Each row is where one point has got to under a steady rotation. How many steps took it there?
The counts run from 0 to 657.
[ 66 117  89  99 103 111  65 124 137 108  71 125 109 100  96 108 152 147
 117 155 129 140 134 125 144 132 111 133 120 198 144 136 139 155 145 187
  96 171 151 116  97 113 128 136 135 145 144 123 145 135 156 130 111  94] : 130
[136 109 117  76 143 157  88 160 102 107  91 176 114 157 124 125 162 116
 144 123  95 136 143 106 123 120 129  71  96 133 140 130 153 123 105 140
 106 128 121 134  94  78 106 109 102 147 103  93 189 138 123  68 127 124] : 38
[166 157 137 108 149 160 111 124 118 117 145 117 128 123 115  92 185 109
 138 125  95 148 164 125 159 122 131 140  65 142  85  84 135 131 129 143
 152  86 104 152  91  74 115  88 128 145 164 149 138 126 124  81 110  84] : 287
[165 128 140 145  91 177 133 132 101 115 113 103 123 160 143  93 140 109
 142 129  96 119 154 148 107 163 132  98  78 111 118 109 213 140  79 123
  95  90  71  91 112  85 139 124 122 175 130 119 141 117  80 133 146 125] : 560
[161 130  68 139  99 170  75 168 146 162  99 125  98 140  81 116 155 122
 146 136 112 150 169 114 121 103  97 141 118 159 127 127 173 162 106 123
  92 136  55 129 132  97 121 142  97 152 130 108 152 139 120  93 130 115] : 205
[148 141 148 115 127  98 170 140 125 108 183 166 121 145 177 134 106  95
 136  95  93 169 153  94 105 111 146 140 144  50 132 137 162  90 110 102
 129 137 135 119 130 100 108 125 137  95  73 116  90 122 106 107 166 145] : 12
[111 160 138 105 105 136 147 113 142 115 142 115 119  87 139 137 172  77
 163 131 143 185 181  78 124 119 122 158 116 163 158  91 204 132 139 144
 156 146 127 127 111  72 109 162 149 120 133 131 130 120 128  98 143 126] : 290
[ 91 117  80 110 177 122  99 145 151 136 108  97 174 106 111 144 119 160
 112 163  62 122 133 162 165  95 151 136 103 160 124 139 156 129 105 123
  81 125 160 114  86 140  69 115 104 131 145 152 120 109 123 133 100 107] : 135
[153  99  93 122 123 154 163 155 103 151 124 114 147 165 105 154 165 112
 130 100  89 167 126 171 148 139 150 130 131  91 139 111 127 111 148  90
  98 119  76  84  82  92 123 132 151 143  99 126  99 129 114  83 116  95] : 543
[105 143 164 118 164 163 181 160 123 112 172  99 168 117 144 123 152  99
 150 125  69 153 133 138 165 115 128 140 105 108  98 107 126 104  89 113
 142 131 155 132  84 134  69 114 128 162 118 141 120 123 119 114 103  98] : 308
[127 132 166 125 133 122  88  88 160  87 138 186 133 114 186 126 137 144
 143 136 130 120 129  96 123 109 125 103  75  90 103 103 152 147 100 104
  78 137 121 148 132 101 138 127  70 137 116 100 148 105 104 124 100 103] : 341
[115 137 117 107 120  92 119 133 134 125 126 169  82 149 127 147  81 142
  94 133 153 144 130 110 113 133  81 140 165 151 174 123 114 148 100 161
 111 158 165 159 153 176 149 165 108 139 103  76 162  99 154 164 123 138] : 419
[128 141  95 107 189 108  85 140 115 106 166 125 153 135 112  99 111 145
  87 157  68 156 142 143 177  85 119 141 127 152 102 142 119 139 112 143
 120 105 159 146 106  98 123  94 122 102 143 167 117 138 153 109 116 112] : 112
[171 120  61 151 121  93  93 142 122 168 133 154 130 159 114 129  86 151
 112 124  72 121 121 140 150 106 163 145 125 101  90 138 140 127 124 109
  74 103  65  79 113  81 141 116 133  98 148 141  95 124 106 118 139 114] : 188
[191 152 146 129 116 194 150 146 100 122 116 114 140 163 139 109 132 115
 142 122  88 135 149 152 131 132 131 106  83 103 106 131 162 106  47 105
 111 106  78 127 129  94 122 121 108 176 104 122 126 104  93 125 129 122] : 567
[130 100  92 124  92 148 105 109 151 123 116 109 132 111 115 136 187 142
 149 136 146 113 146 116 132 150 122 125  98 106 132 112 170 146 149 135
  88 122  37  87 111  67 131 106 129 115 129 100 121 130  94  98 147  93] : 538
[164 162 129 106  97 118 143  93 138 108 170 131  90 106 138 125 152 140
 127 117 194 157 159  91 146 132  90 165 122 129 138  81 134 119 149 150
 155 139  81 149 161  76 180 115 138 110 133 110 127  99 124 111 143 118] : 267
[158 111  71 121 107 167 100 179 117 170  84 136  97 149  88 126 150 105
 150 128  88 119 152 144 119 123 129 125 111 167 125 120 173 151 115 140
  88 112  69  95  96  96 118 133 123 174 141 108 153 139 129 119 130 131] : 212
[ 65 154 170  97  75 130 158 121 125  89 100 109 110  91 146  98 185 101
 149 120 140 162 157 106 121 139 102 141  98 145 136 107 138 112 138 181
 163 173 152 116  99 103  98 135 178 168 133 112 133 132 123 120 143 110] : 305
[158 174 164 116 141 135 181 189 106 105 172 145 118 163 154 153 106 137
 149  94 124 175 137 110 151  81 119 126 164 108 141 123 142 103  78 128
 136 132 147 162 146 125 118 125 123 125 103 105 117 107 116 114 139 140] : 587
[176 162 155  93 137 134 137 164  94 106 131 145 132 173 158 138 120 178
 138 105 106 128 129 108 160  87 164 103 105 112  94 116 153  93  66 146
 119 110 120 132 131  87 134 107 128 101 121 128 121  90  99 101 146 145] : 589
[130 151 169 101 190 115 166  97  90 122 146  92 151 127 149 112 118 132
 119 151  97 143 133 166 161 125 140 143  76 108 136 141 145  93 133  99
 111 116 180 117  78 112 103 141 174 102 127 149 102  92 104 126 109 105] : 641
[108 116 133 123 192 133 127 171 101 118 185 148 118 153 172 114 124 107
 146 115  87 125 148 105 117 117 100 102 189 101 140 129 126 105 139 159
 130  92 166 126  94 104 104 100 166 119 113 106 125 143 120  85 175 126] : 35
[127 137 158 126 161 127 111  97 145  98 152 180 141 126 188 113 130 151
 139 130 105 128 115 117 143 121 132  94  83  73  79 110 106 132  79  92
  75 118 115 150 134 113 135 107  82 127 123 116 136 102 114 121  92  87] : 340
[ 92 153 116 136  53 122 138 122 169 120 138 105 118  99 130 110 135 152
 102 117 129 137 142 109 134 110  83 191 134 158 114 106 129 144  67 165
 143 160 103 135 170 144 148 115 114 170 128 109 116 118 136 165 152 106] : 494
[126 162 151 118 220 177 159 144 112 111 177  94 143 140 143 149 151 151
 154 148 131 155 136 142 167 121 111 118 143 126 159 102 115 111 156 113
 114  96 155 155  88 115 108 119 125 112 122 127 136 100 123  90 104  86] : 618
[144 166 114  98 195  71 102 115 106 105 162 146 153 131 131 117  79 146
  87 149  80 160 133 122 175  81 159 159 119 130 105 143 130 126 117 118
 119 114 164 140  95  91 127 112 145  71 128 172  90 117 130 123 114 129] : 104
[132 100 109  98 164 121  66  86 117 115 135 167 127 141 152  88 135 133
 137 156 100 116 143 110 113 116 145  93  78  95 109 153 139 130 154 107
  75 121 100 107 100  67 120 107 117  91 135 118 129 127 102  88 129 116] : 363
[ 59 109 105 134 108 145  91  96 163 109 105  92 148  84 126 105 139 167
 113 177 120 110 129 151 133 123  84 154 110 166 121 130 163 154 105 157
  81 140 119 110 146 147 127 130 100 156 141 103 136 101 122 161 112  85] : 145
[108 150 167 119 180 124 178 114 121 110 179 100 127 100 149 137 131  98
 149 158 141 157 139 142 129 150 109 129 140 118 191 112 161 132 159 109
 110 118 184 122  83 125  97 170 162 116 144 125 126  99 111 132 118 122] : 632
[124 115 104 148 131 162 170 169 144 134 179 118 134 130 133 141 172 113
 138 112 123 181 142 139 146 126 108 161 193  86 156 103 103 135 145 104
 113 107  88 101 119 128 127 132 136 128  91  91  97 131 124 100 141  88] : 534
[128 146 155 133 109 115 164 126 140 106 182 162 114 120 176 120 106  76
 140 110 112 187 164  74  97 112 101 149 157  63 144 135 156 118  97 116
 142 143 125 142 140 108 129 142 123 108  83  97 119 121 101 117 166 148] : 11
[112 134 153  99 144 133 105  75 109  70 116 121 109 105 130 113 165 152
 148 153 182 128 149 101 132 157 112 105 100 166 174 102 163 126 175 156
  95 125 144 123  89  80 136 143 151 113 158 104 157  96  97 112 128 121] : 622
[143 177 135 128 118 136 139 121 139 118 178 147  88 110 133 131 162 104
 138 109 164 186 173  86 124 138  94 162 142 142 150  64 127 140 157 163
 170 117 111 146 130  87 171 137 143 136 143 110 141 127 128 110 149 120] : 275
[118 126 120  95 139 123  82 101  94 131  82 132  96 128 133  93  95 126
 123 176  91 110 135 134  98 124 112  83  62 154 140 187 192 111  85 139
  84 151 140 124 109 111 106 149 104 152 114 113 148 110 105 139 133 131] : 394
[ 89 104 132  83 122 166  91 127  93  88 113 147  97 138 145 103 168 118
 134 135 150 104 148 105 104 155  72  98 124 144 159 141 135 125 149 180
 131 148 136 140 101  90 126 121 137 153 109  60 171 124 103 101 152 113] : 47
[115 152 143 106 157 118 189 145 110 115 159 100 128 112 141 129 150  92
 155 106 105 153 146 105 149 118 139 160 133 117 137  97 144  87 160 145
 161 118 149  94  68  87  90 128 205 107 134 140  93 133 115  94 152 130] : 292
[ 98 148  86 125 111 114 167 134 139 140 134  57 130 103 100 120 110 114
  81 137 104 159 152 158 177 125 100 208 139 153 141 146 134 110 125 134
 165 162 133 115 125 135  99 134 169 123 114 143  95 125 151 140 128 115] : 473
